128 stands for zero in the data rows.
Some points, one per row:
[ 97 115 137 125 101 152 119 137 145 133 104 128  79 116 143 107]
[117  80 111 120 116 132 155 173 120 113 124 108 120 111 123 182]
[158 155 147  89 171 167 160 178 181 123 139 143 185 182  97 167]
[112 186 132 110 181 127 170 188 176 118 124 188 180 172  77 147]
[107 150 106 130 156 147 170 188 150 118 119 128 115 121 118 137]
[158  85 122 150 136  81 125  87 135 153 129  87 170 172 168 167]
[ 92 186 122 150 151  91 119 112 145 103 124 178  74 126  97 147]
[ 97 155  86 110 176 116 180 183 145 148 114 168 150 162 163 147]
[ 92  80 106 175 106 127 130 142  90 148 134 123  89 167  97 142]
[132 140 111  89 161  91 165 168 156 113 139 183 170 151 138 162]
[132 145 106  89 161  91 175 142 150 138 109 173 145 151 107 182]
[188 125 117 150 181 111 180 178 186 143 104 178 180 146 168 187]
[112 186 122 165 151 137 130 117 105 108 139 123 125 131 178 152]
[188  80 137 180 151 127 135 107 181 118 104 108 180 121 133 172]
[117 186 127  74 166 142  99 178 100 168 139 138 170 167  92 132]
[ 92 135 127 135 101 187  79  82 125 128 109  87 104 172 118  87]
[127 100 111 110 101 152  84 102  90  93 119 143 130 172 113  97]
[117 166 147 145 126 132  79  97 186 153 134 158 175 156  87 127]
[188 115 157 140 176 106 185 152 186 138 124 188 185 151 158 162]
[112  80 127  94 136 162 119 132 105 133 114 128 115  86 128 157]
[122 140 122 140 181 152 175 173 135 143 155 188 104 116  82 177]
[117 120 111  79 101  91  94  87 115 118 119 143  99  71 153 132]
[168 105 106 160 101 111 119 147 115 118  99 123 165 116 102 157]
[ 97 181 117 110 151  86 165 173 125  98 190 173 125  91  97 152]
[127 100 111 160 106  96  99 142 125 123 190 113 125 131 178  92]
[122 115 177 155  91 167  99  92 140 133 149  92  99  81  82  92]
[107  95 152 165  81 162 104 137 115 123 114  92 160 167 118 122]
[107 181 111 170 156 152 160 142 125 118 134 168 115 131  87 112]
[ 82 150 127 105 131 132  99  87 120 138 144 123 104 167 123 112]
[117 155 147 115 141 137 109 163 105 108 129 133 130 136 113 117]
[117  85 122 115  81  96  79  77 125  93 144  92  99  86 113  97]
[132 125 137 155 101  86  84 112 100 153 104  87 109 141 153  82]
[102 120  96 100  76 111 104 137  75 188 114  97  89 146 102 152]
[168  85 157 185 111 111 119  97 150 128  99  92 150 172 178 127]
[ 97 176 117  84 121 187  84  77  80 143 114 118  74 101 118  92]
[117 161 127 155 101 162 114  87  80 108 119 108  99 162  97 117]
[122  85 122 170  96 142  94  82 105 123 109  77 160 151 173 117]
[107 155 152 130  86 127  89  92 105 148 104 128  89 177  82  92]
[132 110 127 185 156 111 109 132 115 133 124 133 140  96  97 162]
[183  95 187 160 136 121  84  97 186 108 114  97 185 141  72 157]
[117 125 132  89 116 101 109  92  75 133 139  92 104  76 138 112]
[ 92 171 132 165 106 142 104  97 100 133 124 118  99 101 107  92]
12 more points follow, each with its number after it:
[122 135 142 155 136 157 119 117  75 148 119 143  89 156 113  87] 0
[122 115 137 135 106 157  89  77 171 138 104 113 185 131 168  97] 1
[137 125 132 130 126 142  79  97 156  83 139 118 135 167 143 117] 2
[137  80 106 155  81 157  89 112 115  93 114  87  99 136  82 107] 3
[188 140 111 110 131  91 135  82 181 113 124 123 165  96 148 172] 4
[102 135 137 115 146 167  84  87  90 123 144  87 104 106  97  87] 5
[127  95 147  74 126 152 170 178 140 128 124 168 109 162 138 157] 6
[122 135 137 170 156 127 160 183 120 128 109 153  99 116 128 122] 7
[127  90 137 135  91 101 160 122  95 158 109 153 135 101  92 172] 8
[107 181 122  84 176 121 180 183 156 123 119 158 135 156  77 127] 9
[102 120 101 140 146 132 130 127 125 153 134 113  99 177 133 112] 10
[ 97 176 137 100  76 132 104  87  85 133 129  92 140 126 143  92] 11
Which of these numbered points is nearest to each point below, ignoring the 3 directions in which the first points spread most? Its number follows each.
[173  95 147 110  76 116 145 107 130 118 124  82 165 131 168 122] > 11
[ 87 176 106  84 131 137 109 102  85 138 149  97  99 167 183  87] > 11
[107 145 142  94  81 162 125 107 115 153 155 113  94 106 133  92] > 11
[ 92 171  86 120 146 152 175 107 181 138 114 143  94 172 148 137] > 10
[137 166 177 160 136  91 125 142  95 128 124 173  89 172 148 107] > 0
[188  85 137  84 121 137  94  87 171 133  99  97 175  71 143 147] > 4
[173 135 117 185 186 127 185 188 186 188 139 173 185 156  87 187] > 0
[188 135 127 175 101 111 119  92 125 128 109 103 160  91 158 157] > 4
[178  95 117 185 151 132 160 163 156 108 124 148 160 156  72 147] > 3
[107 145 122  79 111 111 135 102  95 103 114 103  84 106 102 102] > 9
Here are 12 other points, each followed by its number:
[107 135 122 115 141 127 104 127 105 113 160  97 155  91 178 102] 0
[127 171 127 180 136 162 140 112 156 148 134 133 165 167  97  92] 1
[132 145 117 175  91 137 104  97  75 133 109  97 115  71 123  82] 2
[117 166  91 130 111 121 150 122 161 133 134 173  84  76 133  92] 3
[127 145 122 125 166 111 185 188 186 138 139 188 155 101  87 177] 4
[117 166 122 100 116  91 145 152  95 123 109 173 140 126 138 112] 5
[112 171 122  84 101 121 135 107  80 153 134 118  94 182 107 107] 6
[112 186 177 120 181 167 125 173 166 128 114 158 140  86 153  82] 7
[132 140 111 125 151 152 170 163 115  98  99 168 130 146 183 127] 8
[173  95 111 165  86 121  99 163 100 168 119 113 175  81 143 127] 9
[ 87 120 142 125 141 121 135 122  90 163 165  97  99 106 168 102] 10
[ 82 100 147  84 146 116 175 127 166 128 104 138 140 101 163 182] 11
Which of these numbered points is nearest to each point below, ignoring the 3 directions in which the first points spread most? Its number follows each.
[107 135 101 175 116 127 130  97 105 118 129  97 104 111 183  77] > 1
[117 115 111 135 106 101 119 117 135 103 134 113 109  91 118 137] > 4
[137 186 117 135 126 116  84  77  85 128 124  77  84 111  72  92] > 2
[188 105 187 100 146 152 114 117 166 123 129 133 185 111 148  97] > 7
[147 125 106 105 166  86 119 188 115 133 119 168 140 101 153 147] > 5
[132 150 127 150 106 152  99  82 120 118 170 138  94 101 158 107] > 3
[122 186 137  74 186 157 170 168 130 113 104 173 104 146 153 102] > 8
[178  95 137 170 131 132 125 147 150 118 109 138 150 131  87 162] > 4
[173 105 106  94 101 132  94 102 171  98 139  97 180  96 178 127] > 0
[ 87 110 117 105  91 101 104  97 115 108 144 118  99  96  97  77] > 4
